In the rows, 128 means zero.
The rows of Y fall into a few groups, and each row is roughly a mix of its group's hidden directions; one row fits no group.
Y (117 x 12):
[[149 125  96 184 116 168 120 143 108 126 101 117]
 [155 159  88 139 116 126 127 138 145  69 110 117]
 [ 70 145 119 142 101 127 123 110 132 105  88 155]
 [149 122 180 115 136 100 119 100 111 106 174 124]
 [141 171 115 161  79 105 160 123 147 128 143 118]
 [ 94  79 134 150 144 168 125 125 139 132 111 168]
 [164 122 123 115 121 116 170 144 123 115 157  72]
 [137 123  84 130 139 135 128 109 138  60 104 139]
 [ 93 118 141  92 132 137  88 101 132 178 121 132]
 [136 107 152 166 137 136  76 133 142 175 139 129]
 [108 127  85 129 152 158 132 139 129 142  73 158]
 [150 131 105 110  97 156 136 119 120  76  94 155]
 [151 153 113 136 104 125 147 153  99 146 118  67]
 [151  96 135 148  75 147 119 167 136 148 152 116]
 [162 134 149  97 160 134 135  94  99 140 145  85]
 [118 115  97 146 160 129 136 157  90 180 139 114]
 [169 165 130 105 115  94 110 111  99 121 136  89]
 [152  70 125 166 160 122 126 165 133 128 133 135]
 [148 147 144 112  94 108 150 124 127 118 171  77]
 [157 172  87 161 117  99 124 153 148 147 123 120]
 [ 98  87 110 153 138 170 155 155 115 132 111 152]
 [124 132 152 181 134 117 168 139 101 126 170 119]
 [117 109 138  79 138 136 122  62 114 129 136 116]
 [129 199 134 117 130  99  95 145 127 111 118 115]
 [ 99 135 188 113 105 102 157 122 128 115 159 129]
 [114 158 136 137 108 151  90 103 136 182 117 105]
 [117 183 132  98 134 118 124 125 106 172 122  93]
 [104 122 169 175  93 130 123 167 108 131 129 145]
 [118 114 154 164 110 136 160 159 124  89 119  88]
 [117 108 142 108 175 124 145 132 109 189 114 125]
 [130 123 176 116 133  96 121  95 110  88 162 142]
 [125 108 136 151 106 122 129 135 102 174 109  71]
 [105  74 159 109 155 144 105 115  93 145 126 128]
 [ 86 122 157 113 134 127 144 121 163 160 155 171]
 [165 145 110 152 117 124 142 154 151  68 135 142]
 [117 117 119 156 168 112 115 146 114 182 147  97]
 [ 96 135 177 109 104 117 176 135 124 136 158 130]
 [120 136  87 164 112 149 119 112 126  73 145 107]
 [134 147 105 101 155 106 103 112 127 185 152 148]
 [136 133  93 165  79 153 126 134 148 123 118 168]
 [107 113 175 166 119 125 146 147 144  99 130  87]
 [163 136 103  76 151 125 161 141 120 111  97 145]
 [148 137 144 151 104 123 137 143 130  72 112  79]
 [158 131 142 139 124 120  78  99 152  86 106 108]
 [124  57 117 129 100 163 109 126 133 133 141 140]
 [119 156 152 138  72 114 118 116 141 136 158  87]
 [138 154 105  58 142 151 137 127 119 125 142 153]
 [ 92 119 164 101 148 127 104 105 138 170 139 161]
 [149  78 134 176 142 122 109 164 143 147 141 122]
 [130  72 113 131 121 168 136  80 112 144 127 129]
 [114 113 147 103 101 105 159  78 141 144 163 134]
 [161 120  74 102 173 142 137 119 150 122 114 117]
 [148 161 165 117  97  97 136 123 124  96 139  85]
 [132 152 126 129 131 140 134 135 145  85 182 174]
 [ 86 127 105 155  89 116 155 139 139  91  98 127]
 [122 166 108 144 141 113 106 106 157  72 105 133]
 [170 113 157 114 140 104 145 127 114 108 178  99]
 [149 153 103 112 177 143 114 162 137  94 101 119]
 [ 98 111 188 116 128 128 115  92 149 139 142 154]
 [153 163 150 126 116 113 157 169 107 166 143 103]
 [153 129 110 114  95 154 136 119 116  71  94 146]
 [121  84 108 178 144 135 140 144 128 130  91  96]
 [111 135 181 116 132  96 128 115 118 166 166 107]
 [119 108 137 144 106  90 161 136 125  67 144 118]
 [135  98 133 173 105 111 142 145 137 122 140  70]
 [151 140 120 125 143 103 123 131 166  83  81 154]
 [ 87 137 139 153  83 110 138 101 126  99 116  92]
 [136 136 113 146 100 148 153 150  90 139 168  86]
 [112 102  99 131 165 146 108 122 126 177 128 169]
 [134 175 124 167  81 107 150 149 149 119 138 131]
 [121 130 123 107 114 124 142 150 179 107 138 186]
 [111  94 167 174 149 126 113 135 116 138 131  85]
 [110  92 130 101 103 163 129  81 134 117 134 165]
 [140 174 117 113 108 116 168 124 167  90 142 130]
 [144  98 130  78 130 134 110 136 160 133 103 175]
 [112 113 130  85 124 151  94  69 114 125 123 141]
 [131 195 127 143 123 110 135 138 110 137 134  80]
 [126 119 107 140 101 160 171 157 125  82 101 137]
 [151 108  90 117 155 135 180 152 116 111 109 105]
 [177 121 112  96 124 138 171 169 116 117 135 143]
 [116 110 140 148 100  89 157 136 129  70 146 117]
 [105 108 144 128  75 136 134  73 121 141 147 145]
 [122 151 131 153  59 117 145  94 131 134 147 129]
 [167 162 113  92  99 120 113 101 137  90 114 140]
 [130 114 108 131 175 160 106 131 126 163  93 161]
 [138 170 114 133  87 135 165 114 158  88 135 133]
 [102 112 142 147 102 153 179 161 135  93 119 130]
 [ 98  80 175 126 113 140 141  99 100 137 146 128]
 [150  96 131 181  94 126 122 154 156  97 130 131]
 [125 168 135 165  67 102 138 122 133 137 144 128]
 [157 146  71 118 143 162 108 113 136 107  98 124]
 [107 139 107 132 132 154  96 140 145 161  98 181]
 [136 146 116 187  72 119 143 128 127 149 135 124]
 [137 149 116 187 108 122 144 142 112 104 142  84]
 [141  83 115 122 177 174 139 131 114 113 110 113]
 [110 107 134 128 139 124  88 102 174 103 106 168]
 [122 148 130 106 117 126 125 111 194 112 131 173]
 [ 95 163 129 121 174 115 149  90  92 134 131 116]
 [ 96  98 162  88 122 135 113  80 110 132 140 140]
 [105 128 103  69 153 149 123  94 102 145 118 127]
 [122 171  96  75 134 153 150 117 118 133 103 142]
 [121 154 174 125 102  99 159 140 138 112 153  90]
 [159 125 127  95 141 113 178 128 108  92 148  99]
 [110 145 170 135 138 110 144 132 101 186 147 109]
 [135 115 180 139 132 105  87 113 129 124 169 156]
 [136 139 100 112 106 122 185 141 123 104 126  81]
 [100 149 170 121 147 111 131 120 108 188 139 118]
 [133 142 158 107  80 130 166 129 113  81 124 118]
 [123 100  86 171 147 159 134 163 133 117 101 127]
 [119  84 168 140 141 147 178 134 110 114 141 105]
 [135 117 106 132 163 117  75 145 109 172 108 124]
 [119 159 146 182 115 118 142 139 109 135 166  93]
 [135 173 125 100 120 114 116 135 121 166  92  84]
 [132 103 144 169  93  99 125 161 151 115 165 115]
 [131  99 113 109 173 128 116 173 155 136 120 166]
 [129  93 104 144 159 157  84 108 136 133 101 159]
 [155  91 103 139 177 156 152 141 121 128 115  98]]

Each list below has two rows that fit no group; the rest each fit one group, if only roughly. Name those rows in the order they come.
  * Z_577: [ 95  82 123 153 126 153 108  93 137 101 150 151]
  * Z_130: [163 140 115 107 130 137 153 152 142  86 156 171]
  * Z_267: [ 99 130 114 148 144 157  96 107 129 162  76 137]
  * Z_849: [126 101  98 100 130 133 116 125 169 137 130 187]
  * Z_298: [120 159 157 108  88 106 135  94 124 103 163 107]
  * Z_908: [128 132 127 108 128 114 176 103 103  84 123  86]
  * Z_757: [103 115 163 123 141 126 148 123  91 187 149 117]
  * Z_255: [159 135  88 115 108 130 125 142 122 126  80  81]
  * Z_911: [144 112  79 133 141 113  97 154 147 168 115 157]
  * Z_466: [128 109 194 102 105 116 117 102 134 104 147 124]
  * Z_805: [133 149 137 167 107 121 160 143 109 113 160  79]
  * Z_621: [ 93 170 122 124  66 120 136 113 135 121 123 106]
  * Z_819: [115  70 153 120 163 123 135 114 133 135 122 174]
 -> Z_466; Z_805
  * Z_630: [142 105 116 178 140 142 109 146 130  92  97  92]
  * Z_317: [ 95 125 155 104 141 119 134 111 130 181 161 160]
  * Z_473: [107 120 177 111 153 106 125 122 138 175 132 163]
  * Z_774: [162 114  84 164 158 146 130 159 124 138 102 107]
  * Z_311: [133 150  85 130 110 134 177 176 125 110 121 116]
  * Z_493: [108 142  86 106 125 150 115 114 136 153  93 176]
  * Z_372: [140 169 101 126 108 108 168 169 145 110 136 104]
  * Z_266: [149 133  91 108 172  92 117 160 109 157 136 125]
  * Z_312: [146 164 114 178 102 121 124 122 101 142 120  84]
  * Z_950: [112 101 176 133 146 122 144 130 124 161 165 167]
  * Z_775: [117 154 129 114  90  89 137 103 168 132 157 157]
  * Z_424: [112 129 144 149 128 117 169 166  99 140 148  80]
  * Z_929: [121 141 122 157  61 149 104  95 117 132 124 141]
 -> Z_493; Z_266
  * Z_225: [ 89 151 132 158  66 120 115 135 155 140 129 129]
  * Z_771: [122 192 114 104  95 121 116 132 150 151 105 141]
  * Z_623: [141 160 128 160  95 122 135 154 111 148 139  73]
  * Z_981: [149 154 150 137 130  85 110 128 128 128 146  67]
  * Z_947: [163 148 116 147 116 112 120 139 117  88 114  70]
  * Z_173: [138  96  96 161 120 125 162 172 142 122 114  95]
  * Z_789: [112 149 175 128 130  76 139 165 126 143 151 120]
  * Z_426: [108 110 149 108 161 123 105 102 157 133 117 184]
  * Z_760: [151 163 134 108  89 115 162 142 115  85 122 103]
  * Z_570: [146 165 124  75  85 122 156 124 118 110 129 146]
  * Z_794: [146 176 110 149 122 101 125 136 140 100  88  94]
  * Z_187: [151  98  97 182 146 134 137 157 120 161 115 118]
  * Z_63: [139 128  99  83 182 120 134 108 137 110 113 157]
  * Z_953: [120 112 157 130 133 111  85 126 178 131  95 159]
 -> Z_771; Z_63
  * Z_178: [157 137  96 144 170 100 129 176 144 149 121 112]
  * Z_96: [152 154  68 113 124 144 110 104 158 116 110 146]
  * Z_572: [125 108  81  92 136 162 149  96 105 124 136 102]
  * Z_256: [101 145 154  90 122 111 150 120 133 170 168 151]
  * Z_58: [113 165 165  97 101 111 122  85 117 108 154 126]
  * Z_839: [123 111 104 144 121 121 177 133 117  98 105  76]
  * Z_162: [153 137 130 162 113 118 168 162  96 139 134  84]
  * Z_727: [ 96 141 149 106 144 127 121 108  97 186 140 104]
  * Z_888: [124 111 134 183  97 127 107 145 148 158 134  88]
  * Z_660: [110 146 126  85 134 124 134 114 147 169 152 178]
  * Z_47: [ 82 114 169 140 135 123 164 150 138 158 159 127]
  * Z_887: [ 93 125 172  81 134 126 110  88 134 125 129 150]
  * Z_388: [109  97 127  96 114 122 123 124 164 134 141 190]
  * Z_30: [124 175 172 154 120 107 125 154 132 153 163 120]
  * Z_294: [157  97  83 140 116 145 147 135 116  77 117 113]
 -> Z_572; Z_887
  * Z_463: [ 96  91 139 155 159 147 107 120 169 148 127 156]
  * Z_188: [ 69 107 154 173 123 112 124 110 140 103 130 124]
  * Z_432: [172 148  67 151 133 128 122 120 131 145 110 102]
  * Z_441: [148 186 139 163 117 103 146 159 126 120 141 104]
  * Z_952: [162 178  88 138  96 125 132 137 108 107 120 103]
  * Z_532: [145 137 119 126  96 120 165 139 130 126 146  60]
  * Z_257: [148 127  97 165 121 171 136 166 142 102 104 144]
  * Z_150: [149 156  66 134 122 127 148 167 152 116 119 131]
  * Z_477: [134 164 109 139 111 105 166 173 143 118 144  92]
  * Z_703: [155 168  80 105 145 136 101 115 144 103 103 121]
 -> Z_188; Z_952
  * Z_935: [118 101 178 167 132 109  87  99 123 125 141 127]
  * Z_355: [140 110 170 148 119 118 159 164 111 167 159 128]
  * Z_158: [120 144 142 203 122 109 133 130 127 111 151 104]
  * Z_417: [137 128 152 128 156 109 167 124 111 131 141  64]
  * Z_974: [127 165 141  72 121 132  98 141 155 153 135 155]
  * Z_880: [ 96  99 173 115 137 142 120  96 128 154 139 170]
  * Z_840: [120  77 153 159 134 119 167 126 109 159 146 109]
  * Z_722: [ 96  92 162  94 111 149 125  99 128 110 141 163]
  * Z_601: [ 97 147 150  92 164 130 127 103 114 167 152 151]
  * Z_423: [119 161 168  97 105  94 148 124 159 125 162 129]
  * Z_941: [123 149  92 156 111 133 141 131 146  64 117 108]
  * Z_629: [124 177  99 153  90 150 125 153 153 143 103 135]
  * Z_438: [108 112 161 150 115 133 140 135 100 176 174 116]
 -> Z_941; Z_629
  * Z_337: [129 108 106 108 158  94 103 141 154 178 135 152]
  * Z_829: [155 106 154 151 123 106 139 129 123 124 163  68]
  * Z_271: [127  96 167 124 135 121  75  92 136 124 144 157]
  * Z_604: [146 175 127  96  94 101 161 143 114 115 144 106]
  * Z_176: [149 116  92 123 170 160 131 155 127 163  96 142]
  * Z_169: [145 131  82 108 153 120  97 151 161 148 114 164]
  * Z_867: [171 158 130 129 120  97 106 124 118 100 122  75]
  * Z_704: [144 115  94 130 113 150 164 138  80 126 138  85]
  * Z_11: [141 111  89 125 114 157 148 131 173 110 125 175]
  * Z_153: [116 131 178 140 121  95 174 130 120 135 159  98]
  * Z_262: [150 130  71 120 107 159 123  83 143 117 114 141]
  * Z_836: [158 138  70 172 125 151 118 135 127 136 100 117]
  * Z_528: [125  91 102 144 135 179 151 140 112 167 152 133]
  * Z_598: [ 99 148 178  89 132  85 123 115 128 128 154 124]
  * Z_529: [155 121  93 116 125 153  98 102 132  99  96 169]
 -> Z_271; Z_528
  * Z_467: [117 123  78 119 139 143 162 162 129 114  89 156]
  * Z_70: [141 145 110 146  77 138 146 124  89 110 161  98]
  * Z_349: [145 176 127  86  97 103 158 134 101 131 143 115]
  * Z_85: [155 109  99 174 139 137 163 174 144 130 123 127]
  * Z_591: [133 147 175 127  99 113  90 110 137 143 175 128]
  * Z_743: [134 155 156 119 136  88 164 146 112 159 155  95]
  * Z_335: [134 168 143 168  99 122 165 130 119 109 137  87]
  * Z_246: [113 101 159 178 105 136 110 135 146 134 173 144]
  * Z_638: [144 155 162 117  91 113 112 105 130 132 171  90]
  * Z_830: [104 112 109 184  91 130 121 155 152 141 109 107]
  * Z_283: [138 132  77  96 117 142 100 104 154 134 114 168]
  * Z_949: [ 91  94 143 115 140 153 133 110 123 161 133 181]
 -> Z_70; Z_743
  * Z_582: [100  83 145 175 137 150 145 154 105 126 119 105]
  * Z_67: [158  81 113 140 165 118 163 156 116 101 127 113]
  * Z_661: [123 155 171 107 129 126  88  78 116 141 146 141]
  * Z_27: [164 131 135 136 122 113 182 166  97 141 129 100]
  * Z_250: [135 157 159 141 135  94 164 171 142 103 146 108]
  * Z_643: [156 129  94 170 148 152 134 178 132 117 104 120]
  * Z_471: [150 158 120 147 133  92 128 155 122 131 140  65]
  * Z_344: [132 123 102 152 104 170 137 151 155  99 113 172]
  * Z_243: [101 159 152 117 119 130 121  65 113 125 115  95]
  * Z_481: [ 84 172 112 153 110 151 106 131 145 156 112 150]
  * Z_714: [131 104 126 142 123 109 152 132 145  54 108 129]
  * Z_838: [125 106 113 185 157 131 121 166 139 129 120  90]
  * Z_224: [161 162 132 109 114 124 114 158 171 100 136 164]
 -> Z_481; Z_714
  * Z_359: [143 163 134 185 107 111 136 150 136  98 152 108]
  * Z_470: [ 88  77 122 132 152 137 126  78 112 122 120 137]
  * Z_802: [ 98  80 166  99 136 110 133 121 130 152 154 155]
  * Z_807: [160 118  76 118 113 153 156 139 100  97 128 104]
  * Z_139: [136 177 165  88 124  90 104 123 136 135 146 131]
  * Z_982: [151 150  97 150 161  97 121 181 140 144 119 118]
  * Z_201: [118  70 121 140 154 163 132 119 150 100 101 147]
  * Z_285: [104 133 157  88 148 116 112 115 124 188 111 136]
  * Z_552: [129 169 146 144 133 116 168 143  92 144 169 109]
  * Z_14: [100 132 165 101 117 116 163 126  98 165 163 131]
  * Z_659: [147 151 134 173 135 110 148 184 117 127 124  97]
  * Z_550: [147  96 102 189 129 145 151 154 121 146 121 112]
 -> Z_139; Z_201
  * Z_737: [129 119 169 147 130 122  90 103 176  94 117 118]
  * Z_326: [125 153 139 175  78 138 169 134 129 106 136 118]
  * Z_405: [134 106  82 101 135 150  94 110 150 133 112 170]
  * Z_331: [125 112 116 184 144 138 125 137 115 129 120  67]
  * Z_685: [145 158 112  69 159 156 141 110 113 147 117 138]
  * Z_566: [116 143  78 108 128 153 147 159 140 139  98 166]
  * Z_503: [142 167 118 121 115  97 162 163 115 133 149  84]
  * Z_232: [122 110 115 175 114 129 141 128  89 140 123  72]
  * Z_557: [ 91 135  94 154 108 150 120 111 159 108  84 143]
  * Z_23: [119 144 120  67 141 126  89 110 143 112 121 164]
  * Z_658: [140 151 151  83 122 120  99 146 162 165 117 156]
  * Z_264: [ 96 163  99 107 117 139 155 102 118 123  79 112]
  * Z_154: [117 172 158 104  82 113 113 102 133 126 162 126]
  * Z_378: [156  97  82 141 154 172 128 119 115 126 101 111]
 -> Z_331; Z_557
  * Z_10: [129 153 151  98 170  82 142 164 139 130 140 113]
  * Z_322: [133 141 157 126 148 119 155 111  98 120 137  62]
  * Z_192: [110 163 168 130  82 123 156 118 129  90 146 125]
  * Z_905: [143  97  96 163 138 160 117 144 101 103  90 112]
  * Z_588: [135 123  86 167 119 134 136 117 117  76 112  93]
  * Z_932: [173 130  88 138 137 129  67 118 129 134 120 116]
  * Z_425: [151 132 115 138 106 145 126 128 149  59  95 129]
  * Z_710: [112 149 150 158 113 111 126 145  99 176 165 104]
  * Z_801: [115 159 154 145 114 127 140 143 101 168 172  97]
  * Z_440: [125  94 117 163 157 156 102 134 130 169  90 125]
  * Z_12: [122  67 151 136 153 127 146 122  98 162 136 106]
  * Z_596: [123 154 148  91 125  95 140 120 114 175 170 133]
  * Z_468: [154 172 141 127  88 127 130 176 135 139 158 113]
 -> Z_932; Z_710
  * Z_86: [151 142 169 119 101 108 110 123 136 137 187 110]
  * Z_578: [151  94  68 136 130 149 120 106 145 156 119 150]
  * Z_910: [ 80 113 123 115 161 142 130  79  96 147 136 124]
  * Z_333: [125 126 123 117  89 164 113  91 130  78 148 149]
  * Z_117: [135 166 137 169 102  96 144 117 114 141 142  82]
  * Z_396: [115 164 162 132  90 142 152 103 114  85 136 107]
  * Z_881: [110  85  89 101 128 155 139 129 153 113 124 171]
  * Z_476: [126 186 128 118 110 126  86 100 104 108 113 106]
  * Z_705: [110 110 143  79 139 115 104  74 112 149 137 121]
  * Z_83: [117  89 122  81 152 138  91  94 121 146 124 150]
  * Z_951: [116 164  97 103 119 157 113 144 146 161 108 170]
  * Z_433: [119  81 155 155 127 122 109 127 164 114 121 175]
 -> Z_333; Z_881
  * Z_515: [119 141 116  71 128 131  91  81 138 120 124 152]
  * Z_393: [126  81 107 127 152 156 107  97 132 140 157 167]
  * Z_579: [124  84 147 156 137 121 160 181 135 148 135 147]
  * Z_330: [141 179 141 132 141 103 167 143  99 156 128  99]
  * Z_219: [167 127 102 153 102 131 157 162 109 109 119  88]
  * Z_148: [131  93 114 154 123 151  98  88  88 158 118 114]
  * Z_92: [164 176 116 123 121 110 152 160 111 125 110  89]
  * Z_20: [161  76 125 160 167 135 127 154 125 149 125 107]
  * Z_868: [122 107  71 133 144 154  99  95 128 116 102 151]
  * Z_364: [138 130 138  81  95 142 135  91 105 106 115 168]
  * Z_523: [112 115 111 119 144 148 110 109 169 143 122 190]
  * Z_367: [141 103 100 165 126 134 166 129  91  99 124  93]
  * Z_651: [136 136  84  90 127 150  96  89 142 114 111 153]
  * Z_966: [145 124  81 100 155 146 169 160 120 122 105 143]
 -> Z_393; Z_868
  * Z_860: [120 109 187 146 126 106 121 142 141 178 137 143]
  * Z_585: [117 160 154 140 161 126  87 117 146 168 107 156]
  * Z_832: [141 176 121  87 116  91 150 131 120 148 161 117]
  * Z_835: [143 126 157 131 122 128  87 147 151 170 168 158]
  * Z_46: [149 140  84  94 166 120 110 138 168 123 115 151]
  * Z_644: [151 131  80 123 148 141  87 112 150 132 106 168]
  * Z_167: [119 131  82 132 150 144 113 111 118 189 130 151]
  * Z_960: [153 123 115 118 124 119  97 137 178 103  80 149]
  * Z_147: [162 111 150 125 114  97 136 156 141 110 187 130]
  * Z_149: [122 120 143 159 102  87 155 130 121 177 155 108]
  * Z_879: [140 130 110 161 166 106  79 129 152 151 131  96]
  * Z_998: [ 96  84 174 113 146 110 115 133 104 162 139 133]
  * Z_799: [123 187 146 157 103  91 128 159 127 131 132 113]
  * Z_510: [145 121 112 103 186  94 131 168 147 146 125 127]
  * Z_619: [128 124 108 150  91 145  79 128 171  95 131 133]
 -> Z_585; Z_167
  * Z_616: [110 113 175 103 156 108 126 119 134 173 125 163]
  * Z_111: [145 141 159 168 116 123 159 165 125 128 177 132]
  * Z_876: [ 97 151 135 155 116 130 120 118 100 164 150  75]
  * Z_925: [130 119  99 123 139 127 177 150  92 126 109  80]
  * Z_754: [133 145 121 141  99 123 175 170 123  90 127  94]
  * Z_238: [132 111 110 178 102 140 149 130  98 108 155  89]
  * Z_970: [107 163 154 137  84 107  99  95 100 139 136 114]
  * Z_281: [144 116  87 161 131 126 147 123 117  75  98 105]
  * Z_810: [150 163  91 132 125 162  97 135 129 163  92 141]
  * Z_189: [ 86  87 160 129 115 160 158 126 122 129 128 165]
  * Z_498: [ 94 135 160 124 130 107 165 147 127 170 169 117]
 -> Z_925; Z_810
  * Z_121: [103 167 170  89 109 110 111  95 117 115 143 122]
  * Z_414: [110 152  88 107 161 130 108  94 158 160 127 150]
  * Z_296: [115  74 142 106 152 162 165 129 140 107 131 150]
  * Z_645: [167  89 107 126 180 137 149 161 120 134 122 127]
  * Z_896: [112  95 146 115 156  93 112 164 138 168 138 156]
  * Z_740: [159 125  80 108 150 157 164 157 124 139 106 112]
  * Z_512: [134 114  90 108 142 153 107  84 118 135  95 166]
  * Z_451: [133 155 114  99 119 168 141 102 142  70 122 133]
  * Z_350: [116 116 127 103 146 139 101  91 142 162 133 184]
  * Z_261: [116 170 139  93 131 147  93  93 125 153 123 163]
  * Z_507: [108 135 155 132 141 127 109  62  99 111 104 115]
  * Z_122: [124 162 143 110 133  83 133 128 131 174 168 108]
  * Z_234: [119 151 160 152 107 144 165 132 111  80 136  97]
 -> Z_414; Z_512
